(in the rows, 128 means zero)
Named moves, each a turn or a mirror, and the order they were made in; the first pair answered
k366:
[142 152 143 127 115 121 136 128 108] -> [140 148 148 117 114 133 135 125 109]
[146 125 115 117 119 123 138 146 132] -> [144 124 118 110 119 130 138 143 135]
[124 125 102 165 116  91 147 120 139] -> [117 109 138 107 112 162 137 103 158]
k367:
[102 129 178 132 120 153 128 104 102] -> [133 135 120 170 128  74 137 129 109]
[170 140 123  99 126 131 132 129 150] -> [168 139 129  95 125 138 132 127 150]
[136 150 126 108  98 135 150 130 123] -> [140 150 118 111 100 126 152 134 124]
[ 88 110 138 112 145 153 114 130 134] -> [108 113  98 137 150 100 120 146 139]
k334:
[121 137 167 137 150 141 145 136 121] -> [149 146 158 121 139 138 153 141 127]
[129 136 119 178 114  82 144 133  99] -> [ 82 117 167 151 119 150 128 108  98]
[109 131 125 151 119 121 135 144 122] -> [106 128 142 127 116 149 133 136 125]
Pairs:
Between the rows of a pair lie two moves.
[142 134 140  81 122 155 144 124 117] -> [ 91 130 139 150 145 116 134 122  92]  k366 k334
[106  93 132 136 148 132 116 116 146] -> [155 104 110 114 134 118 130 129 156]  k334 k367
[112 159 176 129 103 132 129 113  90] -> [123 165 150 153 107  92 133 125  88]  k366 k367
[151 118 128 110 124 140 127 122 127] -> [140 121 139 116 121 148 125 118 117]  k366 k367
[111 132 142 157 133 130 125 131 121] -> [146 138 118 144 128 110 135 143 133]  k334 k367
[116 127 140 117 131 130 123 124 130] -> [112 124 135 122 135 124 122 126 132]  k367 k334
[ 79 127 166 170 159 168 115  87 124] -> [ 93 118 168 133 156 192 114  85 143]  k367 k334
[103 101  64 150 116 102 131 130 169] -> [150 119  84  90  85 148 145 127 174]  k367 k334
[149 142 132 111 127 143 141 132 136] -> [122 140 150 125 133 154 133 123 125]  k334 k367
[138  81 102  79 144 126 109 128 137] -> [135  80  95  88 148 115 108 131 138]  k334 k366
[180 161 129  90  99 133 140 160 140] -> [136 157 108 169 126  73 132 166 121]  k367 k334
[118 119 142 117 116 142 119 117 132] -> [109 121 145 130 119 135 119 116 124]  k366 k334
[153 151 101 101 127 143 128 170 144] -> [103 142  99 159 150 116 115 169 129]  k366 k334
[137 136 106 108 143 112 117 136 126] -> [141 141 108 108 139 113 121 136 122]  k367 k334
[168 172 144 120 101 141 149 118 116] -> [172 169 140 115 103 141 149 119 121]  k367 k366
[126 121 154  97  85 160 111 119 150] -> [141 135 153  97  76 152 119 123 142]  k334 k367
[131  95 120 120 141 147 119 131 153] -> [137  98 104 133 143 126 122 138 153]  k367 k366
[108  91 129 108 132 158 100 122 140] -> [164 114  91 116 118 107 119 143 141]  k334 k366
[144 118 107 128 141 147 140 118 142] -> [136 116 109 132 145 148 136 116 142]  k334 k366
[108 140 123 123 143 112 131 121 136] -> [111 137 121 119 143 113 131 122 140]  k366 k367
[ 75 153 160 132 158 131  73 120 121] -> [124 166 165  75 132 162  86 122 132]  k366 k334
[ 57 106 125 181 156 130  90 130  98] -> [ 81 104  90 185 159  95  92 145 114]  k366 k367
[168 109  89  82 121 133 134 129 162] -> [ 93  95  89 163 153  96 115 124 138]  k366 k334
[143 132 132 128 116 132 144 124 115] -> [128 129 139 139 121 136 139 120 108]  k334 k367
[117 115 137 118 133 141 127 119 137] -> [110 118 140 127 132 139 128 118 131]  k366 k334
[181 148 107 114 111 104 145 144 140] -> [166 154 107 145 116  86 146 144 125]  k367 k334
[142 169 128 183 111  79 147 136  72] -> [181 151  85 148 116  61 149 151 116]  k366 k367
[119 152 168 141 110 159 133 114  65] -> [ 91 136 162 160 128 148 122 112  69]  k367 k334
[120 111 101 160 143 111 122 115 127] -> [161 119 111 104 122 145 134 117 139]  k334 k334
[178 113  99  69 131 157 132 118 168] -> [ 82  99 101 180 173 105 110 112 130]  k366 k334
[124 169 163 161 111 137 147 116  80] -> [110 159 170 156 116 149 141 111  85]  k367 k334
[156 125  92 116 128  99 142 142 138] -> [ 79 104 134 138 149 136 119 120 124]  k334 k367
[ 90 124 142 138 131 156 109 113 118] -> [106 113 132 111 133 164 107 115 141]  k367 k366
[ 68 122 158 130 155 169 100 115 125] -> [ 74 111 146 116 159 169  97 118 142]  k367 k334
[113 145 135 179 132 116 123 107 112] -> [102 140 156 154 129 152 118  98 114]  k367 k366
[ 60 116 117 221 159 113  91 156 134] -> [ 93 104  77 200 165  90  94 171 166]  k366 k367
[105 117 150 126 121 145 135 115 131] -> [110 121 152 125 116 147 137 115 128]  k366 k334
[ 82 111 102 181 165  87 115 133 126] -> [172 119 107  61 125 155 135 135 165]  k366 k334
[176 128 104  85 126 142 147 142 144] -> [100 114 102 174 159  96 131 137 119]  k366 k334
[ 90  86 126 114 146 141 108 111 149] -> [152 115  84 124 128  85 132 135 145]  k334 k366
[173 141 121  86 125 139 130 154 144] -> [153 144 148  85 122 167 128 142 129]  k366 k367
[137 111  82 150 144  88 127 144 161] -> [110 127 107 187 142  87 129 135 126]  k367 k366
[129 162 145 193 127  76 154 116 104] -> [160 171 183 119  98 149 161 103 109]  k367 k334
[ 81 134 156 166 130 124 102 121 105] -> [142 163 128 165 109  88 124 139 100]  k334 k366
[132 115 116  89 109 131 132 127 145] -> [115 113 101 129 122  96 129 132 139]  k367 k334
[ 92 105 130 133 137 138 128 126 110] -> [ 96 107 120 144 138 121 129 131 108]  k366 k367
[121  80 105 100 159 135 118 124 174] -> [140  90  85 115 156 103 127 134 171]  k334 k366
[150 124 108 131 128 109 130 141 139] -> [151 118 115 110 125 131 127 136 146]  k366 k367
[134 137  92  88 139 148 110 144 163] -> [ 85 129  96 141 159 126  99 139 146]  k366 k334
